One turning vector, and how many ticks it has turned
The counts run from 0 to 974.
[-29.8   4.3 -16.4  16.8   0.2  26.2   0.4 -19.7  20.7   1.1  12.1   8.9
   9.3  -2.6   1.2 -16.2  17.6 -10.9  26.4  -2.2  28.5  20.7   5.6 -31.2
   6.6 -26.7  -3.9  10.0  24.8 -20.9  30.8 -17.8  25.8   1.7  -2.1   0.0
   1.9 -19.1  17.6   1.2  -4.2   4.1] | 50
[ 29.1 -12.4   7.6   3.1  -2.0   9.8  -3.1  16.3  -3.3 -16.0 -26.2  22.4
   4.2  27.4  26.7   7.3 -27.2  -9.1  14.2 -18.5  25.6  -8.1   5.9   5.7
  32.6  -8.9  16.0  -3.7 -12.5 -10.0  -5.8  -7.1  14.8   1.3  -1.0   7.5
   2.6 -23.9   4.4  29.1 -27.2  -1.9] | 870
[ -8.0   6.5   3.8  17.8   6.8  35.0 -17.1  -5.2   6.4  18.4  40.1 -30.2
   4.5  -1.3   0.0 -20.2 -11.4  14.2  20.5 -10.1   1.6  25.5  -2.4   6.9
  12.4 -16.6  -7.7  -9.9   6.8   4.9  37.4   4.1  17.7  -8.5   3.7  19.6
 -22.9   6.8   0.1  -7.2   3.5  13.8] | 14
[ -7.0   1.6  13.9  25.5  26.3  35.2  12.2  15.9  -3.2  23.3  21.5  -7.7
   0.7  29.1  -3.6 -21.8  -3.2  -9.2   2.5  -9.7  16.7  14.6 -12.0 -14.7
  13.1 -23.7 -14.7 -13.3  -5.7  -5.9  22.3  -7.2  12.1   0.1  18.8   1.7
  -3.7 -16.6  -2.6 -21.0  21.3  31.0] | 776
[-16.1  -3.9 -11.3  13.7  -9.3  10.6 -10.2  14.2  14.0  -6.2  24.5   3.8
   7.5 -29.5   9.9 -14.2  -4.9 -21.8 -29.1 -30.4 -16.2  21.0   8.2   2.6
  31.3   9.5   4.0   2.8   6.6  10.0  -7.4   5.9 -10.9 -29.7  -4.7 -13.8
 -26.7   5.6 -25.7  29.2   1.2 -21.1] | 847
[-18.1 -26.9  10.7   7.5  11.5  -1.3  -2.7  -5.7   3.4 -10.7 -29.2  15.1
  -0.5  20.7  -5.6  15.6  12.2 -11.2  13.3   9.2   9.1  31.2 -22.7 -32.5
  22.6 -13.6   4.9  22.0  28.6  -5.3   1.2  14.2 -24.0 -14.9 -10.5 -25.6
  22.8  -7.6 -14.0 -15.5   2.2   8.0] | 63
[ -8.0 -13.3   2.2  15.9 -12.1 -27.8   3.8  -9.8   5.9  12.0  -9.7  -3.6
   3.5   2.4 -15.7  33.5   2.6  27.7   3.9   6.9 -16.1  17.6  -8.8  11.9
  -1.7  -9.6 -16.6  13.2  12.0  44.1  21.7  16.6  -2.4   2.0  -4.1   6.8
 -24.2  25.9  -3.2 -38.4   8.7   0.0] | 954
[ -7.1   6.0   6.2  20.5   6.2  12.4  10.9  -8.5  -6.7  -7.2  -4.7  15.4
  -5.8  24.3  18.6  -3.3  17.5 -37.4  24.4  -4.6   7.3  30.3   8.0 -30.1
  10.2 -30.4   2.1  23.0  15.1 -13.5  29.0   8.4  11.1 -31.9   6.1  29.4
   8.4 -10.0   4.9  -0.9  -4.8  -7.2] | 354
[-12.6   5.9   4.9  13.6  -6.1  20.1  -0.9   4.7  15.9   3.3  35.7  -0.7
  -8.3  -4.7 -18.4 -12.7  20.1  10.9  26.4   8.7   7.7  20.8  -9.5   8.1
   0.0 -38.4 -28.3 -23.1  -5.0   5.3  19.1 -19.0  17.9  11.0 -15.7   2.8
 -12.1 -14.7  -1.7   2.9   6.8  -1.2] | 259
[ 13.6 -26.0  11.9  13.2   9.5   6.5  23.6  40.0  22.0  -6.7 -27.8  18.4
   5.1  14.4  -9.8  11.5  11.4   1.7 -12.1 -18.4  10.2 -25.7  12.3  19.7
  22.0  -3.5  -9.6   0.7 -23.4  -7.4 -28.2  -2.9   5.1  15.3  10.4  -8.1
  -6.8  -9.4  21.1   3.0   3.5 -19.6] | 247
[ -2.2  11.4 -26.3 -11.5   5.4  -2.9 -16.9 -19.7  20.0   4.8 -23.3 -27.6
   9.3  10.0  11.2  -0.2  42.0  15.2   3.5  -6.7 -26.5  -0.4   1.1  -8.4
   9.6  22.8  -3.0   2.8  -4.9  18.7   2.7  14.4  15.6  21.3 -17.2  29.9
  -1.2   3.4 -27.0   4.6   0.9   6.5] | 859
[ -4.9  -6.8  17.0  -0.1 -13.7  -9.2 -11.7  18.0  -8.3 -35.1 -17.0  20.0
 -21.3  13.3  16.4  15.6   9.5  -3.5  19.5  19.2  26.4  18.1 -12.3  14.7
   9.3 -26.8 -11.8  -2.1   1.1  -0.9  25.5 -15.8  -3.9  -2.1 -38.0  24.8
   5.4 -41.2 -29.1   5.6  -4.7 -23.0] | 807
[ 13.3 -20.8  19.0  10.0  13.9 -11.4  18.8   0.1  21.9 -11.1 -41.5  12.4
   8.9  23.2  -0.5  35.3  28.7  -9.0   6.9   0.8  -6.0 -21.7  10.1 -15.4
  23.1   8.5  -8.7  16.5  -9.4  -3.7 -16.5  11.4  16.5  18.6   2.9  13.4
  -3.8  -0.4   8.0   5.7 -10.1 -29.8] | 173
[ -8.4   0.5 -20.3 -10.4  -7.5  -3.9  24.4   5.1  10.5   4.9  -9.1  26.1
 -26.9  -3.2   1.0   8.3  30.6   2.4 -16.8 -38.8   4.4   3.0   9.4 -13.6
   6.6   9.4  19.7 -19.6  19.7   4.4  -2.6 -20.4   1.9  14.4  -9.0 -34.8
  11.5  -3.0 -16.8  -1.7   7.6   7.5] | 766
[-22.2 -15.9  -9.4  10.3 -17.4  12.6 -10.7  39.9 -13.5  -5.4  13.2   9.6
 -29.1  -7.6   8.4   8.5  20.5  -0.1 -27.1 -17.0   3.9  21.3 -10.7  14.3
   9.4 -17.8   5.0  10.3 -21.2  18.0  19.7  -6.0 -13.6  -9.1 -29.6   0.5
 -13.9 -11.6 -15.8  14.0  21.5   9.3] | 502
[  0.4  -3.6 -24.8   0.3  -0.5  -3.1   3.0 -27.3  11.1   0.4 -21.2  -3.3
  12.3  13.7  11.6  11.3  27.7  13.2  10.7 -12.0   2.4 -19.9   3.6 -38.7
  17.2   3.9  -5.9   3.1  -5.9  10.4   5.5   1.8  38.8  36.1  -6.6   7.7
 -14.8  -6.5  14.4  -0.4   4.8  22.1] | 250
[ 19.6  -1.1  11.9  14.8  18.3   6.2   4.6  24.3   9.3   2.1 -23.0  20.4
   4.3  27.4   0.1 -16.2 -27.2   0.9  10.7 -15.1  29.8  14.3 -16.3   5.0
  27.7 -24.2   1.0 -22.9   4.0  -9.7 -20.4   0.0 -11.3 -10.8  16.4 -22.5
  14.9 -26.8  -2.5  -1.0  -9.6  15.3] | 625
[ -7.6   3.4  -9.7   5.9  25.2  33.6 -20.9   5.3  20.7 -19.4 -20.0   9.5
   4.8   6.0  10.1 -20.6   3.8  -3.0  24.2 -16.6  16.4  12.1  14.0  12.2
  15.1   4.1  10.3  10.0  15.8 -20.7   7.3   0.5  -2.5 -18.4   5.0  20.3
  12.5 -19.5 -14.1  31.9 -32.8 -13.6] | 506
[  5.7   8.9   9.5  -5.1  -5.2 -28.0  34.7  -8.9  19.9  -8.3 -25.9  23.7
 -16.3  16.4  -8.4  25.5  37.5  -2.6  19.7   3.2 -13.0  19.2  10.9 -10.2
   2.4  -5.2   1.3 -14.0  25.6  15.5  -7.8   4.0  -0.6   7.4  -9.6  -5.1
  18.1  -5.2 -23.9 -13.7 -17.2 -11.3] | 690
[ 12.3   5.9 -13.0   5.4   3.0  23.7  -9.6  17.1   8.3   4.3 -13.9   0.7
   1.4  20.8  24.2 -17.4   0.0  -7.5  14.0 -12.3  12.3  -6.5   4.7   6.7
  23.5 -24.5   7.6  -3.1 -30.6 -13.1  -3.4   3.1  15.2  -1.8  -5.8  31.1
  -5.2 -25.8  21.2  37.9 -15.4  18.7] | 642
[ -1.4  14.1 -16.5  -6.1  -7.1  -8.0  23.5  16.4  25.7   7.5 -18.2  15.1
 -25.1  -6.6   1.1  12.9  50.9  -2.6  -9.8 -26.4 -28.5  17.2  28.7  29.4
 -12.8   7.0   5.6 -10.7   1.9  18.7  -8.3   6.2 -14.4  -5.4  -9.1   8.0
  -2.8   4.4 -22.5  22.0  -5.3 -21.6] | 919
[  6.3   8.7   5.3  16.1  10.7  39.4 -26.4  19.3   8.3  21.8  14.8 -27.9
   6.9   5.1  -4.3 -16.2 -15.8  26.7  24.1  -3.4   5.1  19.2  -7.8  42.4
   1.8 -22.1 -10.7  -7.4 -11.0   9.5  20.7   4.8  -2.6  -9.9   2.9  29.3
 -19.3  -0.9  -0.2   5.4  -6.4   8.4] | 15
[-19.7 -13.0  -6.2  14.7 -15.1  -2.6   0.2  27.5  16.6   0.1   0.1  12.7
 -16.4 -13.9 -13.1  -0.7  39.1 -12.6 -16.3   2.7 -12.7  29.3  -8.9  20.4
  -3.8 -31.2 -12.5   9.7 -22.5  25.1  -0.2  14.8 -12.2  -5.7 -30.6   7.7
 -12.9  -6.9  -0.3   6.4  23.1 -14.5] | 274
[ -8.7  28.4  -6.8  -9.0   3.8  11.9  25.7  -4.2  25.4   5.8  16.6  -3.4
 -22.9   5.4  -3.7 -12.7  44.7 -14.1  28.5 -20.7 -12.5   4.9  18.7  -3.7
  -1.3  -3.7  -0.3 -30.1  13.6   1.4  20.6 -16.7  15.1   7.3  -7.4   8.3
  15.3  -3.8 -30.9   4.9 -11.0  -1.6] | 68
[  3.0  18.2 -15.5   5.3 -16.0 -34.7 -21.4  -7.0  -0.7  -1.0  -6.6  14.0
  -0.6  -5.8   8.4 -17.6  -7.4  23.3   2.7   8.4  -2.8  42.4 -14.2  10.3
 -16.2  -7.4  -4.5   5.3  31.9  28.7  18.2  -0.9 -12.8 -20.2  -6.0   1.8
   0.4  -7.7 -31.1 -23.4   7.3   6.8] | 407
[ -7.9   3.2 -19.4 -11.2 -19.6   6.7   9.2 -11.3   3.0 -10.3  33.0  -3.7
 -20.3 -26.3  15.5   7.7  19.0 -12.0  -2.6 -40.3 -22.8   9.6   0.6 -22.1
  29.7   9.8  11.5 -15.1  17.9   9.3   4.3 -12.7   5.6  -6.6 -19.6 -15.2
  -2.4   0.7 -41.4  22.6 -14.2  -2.0] | 921
[  0.3 -30.3  14.4  36.9  14.9  19.5 -13.1  16.3  -1.5  17.6 -10.9 -14.9
  16.3  12.1   1.7  13.1  -8.8   2.3 -13.3   5.3  -6.9  10.3  -9.7   2.1
  14.6  -9.3 -12.5  31.5 -15.2   4.0   8.5  24.9  -2.6 -11.2  18.8  16.8
 -34.1  17.0  19.5 -13.6  15.5   4.8] | 228
[-10.3  -0.4 -15.0  13.3  -9.0 -10.5   0.5 -30.8   3.7  11.1  -7.8  -4.9
  -0.2  -6.7   8.8  23.9  24.9  -2.9 -10.7 -12.4 -34.2  29.3  -2.2 -26.0
  -0.8  -1.5   6.9  38.1  10.4  31.4  19.4  30.8  -5.8 -15.7  -4.3  17.2
 -15.0  24.3  -7.3  -6.4   1.3  -1.1] | 709
[ -8.7   9.4  -6.5  23.9  12.5  30.3 -23.7  -0.1  12.4  20.9  18.7 -20.6
  10.7   9.6  -0.3 -35.6  -7.6  10.6  14.9  -0.1   1.6  31.8 -18.3   2.5
   8.7 -24.0  -8.9   3.9  -2.4  -0.6  23.5  12.3  12.9 -13.9  11.9  26.7
 -22.9   1.5   9.9  -0.5   8.2  19.8] | 850
[ 18.7  13.9  21.1  -4.9  -9.7  -4.4  24.9  -1.8  12.6  -7.9  -5.8   9.4
 -24.9  12.0  -2.7  28.6  12.3 -11.2  29.3 -13.1 -12.5   4.2  23.0   8.1
   8.2   2.6   6.2 -15.3  29.9   4.4  19.9  -2.6   5.9 -10.7  -3.3  19.7
  16.5   5.9 -28.6  -5.9 -37.6 -19.0] | 372
[  4.2 -12.1  -1.2 -11.8  -1.2  -7.8 -15.2  10.3   2.5 -13.4 -13.4   8.7
 -28.9  -0.1   0.3   9.5   2.8   5.3   4.0   2.1  -2.0  40.9 -22.5  21.4
  21.7  -8.2  16.1 -10.8   1.3  14.3 -16.6   9.2 -27.5 -17.4 -33.7 -18.8
   8.7 -16.0 -37.1  20.1  -7.6  15.9] | 425
[-13.2 -35.2   9.1  24.0  19.7   7.1   1.5  22.7  31.7   0.7 -37.1  19.1
  18.3  11.2 -20.2  10.8   8.6  11.4 -13.1 -17.2  19.8  10.3   3.3   5.2
  10.5  -0.2  -6.7  15.3   7.5  -0.3 -24.1  11.0 -10.8   1.0  23.6 -28.9
  -1.8  -1.5  25.0 -12.9  14.3  -9.5] | 610
[-30.6 -16.2 -17.1  15.5   9.8  11.0  -7.6  26.1  -8.7   1.0 -10.3  11.3
 -14.2   2.2  10.6  -0.6  23.2  -2.9 -33.6 -15.4  17.7  20.8 -14.5 -17.0
   1.4  -0.4   3.9  15.6   2.0  -4.5  20.2  -8.1 -21.8 -12.8   1.1 -15.9
  -1.3 -12.4  -3.4  -8.7  32.2  17.9] | 139
[-17.9 -10.0  21.8   2.8   9.3  26.7  11.9  36.5   3.5 -12.4  31.9   3.4
 -24.2   2.3 -11.5 -11.7   1.6 -15.4  -4.2 -20.3  11.8  17.0  -6.0  15.3
  28.6 -17.9  -4.0 -22.9   0.3  -6.3  13.0 -18.4  -6.8  -8.9  -4.1 -21.2
   7.2 -11.6 -29.9   7.7   3.5  -4.5] | 639
[ -8.2   4.5 -21.4  -2.0  -2.7  -1.2  26.8 -12.9  14.5  20.8 -13.7  10.9
 -17.7  14.6  -3.9  15.8  42.2  22.3  17.7  -8.0   7.1   3.3  -2.9 -25.4
  -4.9 -17.4  -3.2  -2.4   4.5   6.9  14.4 -19.4  26.3  28.0 -11.5 -10.6
  10.3 -17.6   4.0 -16.7  11.5  25.2] | 613
